Questions about the row below.
1) Find the first entry.
2) Find the entry just right of -0.46.
3) Find the entry just left of the smallest entry.
4) Find the 3rd entry from the left.
[-1.46  0.19  0.97 -0.46 -1.66]
1) -1.46
2) -1.66
3) -0.46
4) 0.97

Read these off the matrix that follows.
1) Which number is the entry in the bottom-right corner?
2) Which number is the entry in the top-right corner?
3) Which number is the last entry in the row that holds the smallest entry?
4) Which number is the entry in the top-left corner?
5) Which number is the fourth entry, reading row by row?
6) Which number is the third entry on the diagonal from the top-right corner?
7) Which number is the entry directly above -35?
8) Which number is the entry just right of the smallest entry?
[[ -1 -28 -34   5 -12 -28 -11  -4]
 [-18 -20  13   4  28 -10   5  43]
 [  0 -17 -13  22  42 -50 -54  50]
 [ 13   5 -31 -14 -38 -21  -7 -34]
 [ -1 -44 -20  26  25 -54 -30  40]
 [ 24 -35  -4  76  60 -46  -9  72]
 [-37  -6  38 -47 -58  36  76 -42]
 [ 50   9 -12  74  44 -39 -34  43]]
1) 43
2) -4
3) -42
4) -1
5) 5
6) -50
7) -44
8) 36

arr = [  90.84  108.22  111.26   66.75 -112.70   44.73  209.49  181.02   -6.32]
The second entry from the left: 108.22
The 2nd entry from the right: 181.02
The entry just left of 181.02: 209.49
The entry just left of the largest entry: 44.73
The last entry?
A: -6.32
The 3rd entry is 111.26

-212.37	-148.34	-124.72	-138.12	-18.66	65.75	-24.46	-38.33	-68.66	-223.38	0.61	-134.34	-178.70	-238.81	-138.72
-33.05	13.26	-226.12	-206.68	-84.03	177.96	-89.89	-82.67	-183.91	-62.66	-169.05	51.39	-73.63	-145.78	-98.53
230.28	209.41	83.03	33.55	21.50	-165.56	96.83	34.45	19.01	-40.57	-158.16	-250.50	-41.41	18.95	210.38
Rows and columns are numbered from 1.
The entry at row 1, column 2 -> -148.34
Find the entry just right of -33.05.
13.26
Find the entry in row 3 and column 1.
230.28
Find the entry just left of -223.38.
-68.66
Find the centre entry.
-82.67
Find the bottom-right entry.
210.38
Find the entry just right of -84.03.
177.96
The entry just left of -98.53 -> -145.78
The entry at row 1, column 1 is -212.37
Find the entry directly below -134.34.
51.39
The entry directly above 210.38 is -98.53
Find the entry just left of 21.50.
33.55
Find the entry just right of -62.66.
-169.05
Find the entry in row 2 and column 1.
-33.05
Find the top entry of the column that holds the smallest entry.
-134.34
The smallest entry -> -250.50
Find the entry directly above the centre entry.
-38.33
The entry in row 1 and column 3 -> -124.72
The entry in the top-right corner: -138.72
Find the entry just right of -18.66.
65.75
The entry just right of the largest entry is 209.41
The entry just right of 96.83: 34.45
Find the entry directly above -145.78.
-238.81
The entry just right of -226.12 -> -206.68
Find the entry just left of 18.95.
-41.41
Find the entry directly below -124.72.
-226.12

x =
[[-22.91  -6.48 -28.90  -7.04 -14.23   3.19   5.50  -7.91]
 [ -3.57  19.79  26.37  12.10  -1.04 -16.71   7.60 -14.16]
 [-26.93  12.47  -6.17   4.99 -15.18  -9.12  14.87 -19.42]
 [-24.83  -4.02 -27.51  -5.58 -15.13   1.75   7.63  -9.73]
 [-16.18  19.00  13.61  10.33  -8.54 -14.98  12.99 -18.95]
 [-26.60  -1.05 -24.90  -3.88 -15.89   0.13   9.54 -11.99]
 [-24.83  14.44  -1.38   6.69 -13.67 -10.63  15.33 -19.86]
 [-12.65  19.85  18.11  11.14  -6.14 -15.72  11.70 -17.69]
 [  1.05  19.11  30.03  12.13   1.44 -16.85   5.21 -11.95]
 [-28.71   4.26 -19.02  -0.54 -16.60  -3.58  12.50 -15.71]
 [-22.83  16.34   3.56   7.91 -12.22 -12.39  14.73 -19.96]
 [-27.71   1.56 -22.24  -2.19 -16.50  -1.61  11.29 -14.26]
 [-28.70   7.08 -15.20   1.43 -16.50  -5.48  13.75 -17.30]
 [-28.07   9.70 -11.01   3.26 -15.88  -7.38  14.48 -18.32]
 [ -8.24  19.96  22.67  11.79  -3.57 -16.51   9.62 -16.21]
 [-19.58  18.03   8.53   9.37 -10.39 -13.73  14.12 -19.52]]
Rows and columns are numbered from 1.
The entry at row 3, column 1: -26.93
The entry in the bottom-left corner -> -19.58
The largest entry: 30.03
The entry in row 1 and column 2 is -6.48
The entry in the top-left corner is -22.91
What is the entry directly above -26.60?
Answer: -16.18
The bottom entry of the column that holds the largest entry -> 8.53
What is the entry in the bottom-right corner?
Answer: -19.52
The entry in row 2 and column 1 is -3.57
What is the entry directly above 9.37?
Answer: 11.79
What is the entry just left of 1.44?
Answer: 12.13
The entry at row 1, column 3 is -28.90
What is the entry directly below the largest entry?
Answer: -19.02
The entry directly below 13.75 -> 14.48
What is the entry just left of -14.98?
Answer: -8.54
The entry just right of the smallest entry is -7.04
What is the entry just right of -6.17?
Answer: 4.99
What is the top-right entry?
Answer: -7.91
What is the entry just left of the largest entry?
Answer: 19.11
What is the entry just right of -1.61?
Answer: 11.29
The entry directly below -9.73: -18.95
The entry just left of -3.58 -> -16.60
The entry directly below the smallest entry: 26.37
The entry directly above the largest entry: 18.11
What is the entry just right of 26.37?
Answer: 12.10
What is the entry just left of 11.29?
Answer: -1.61
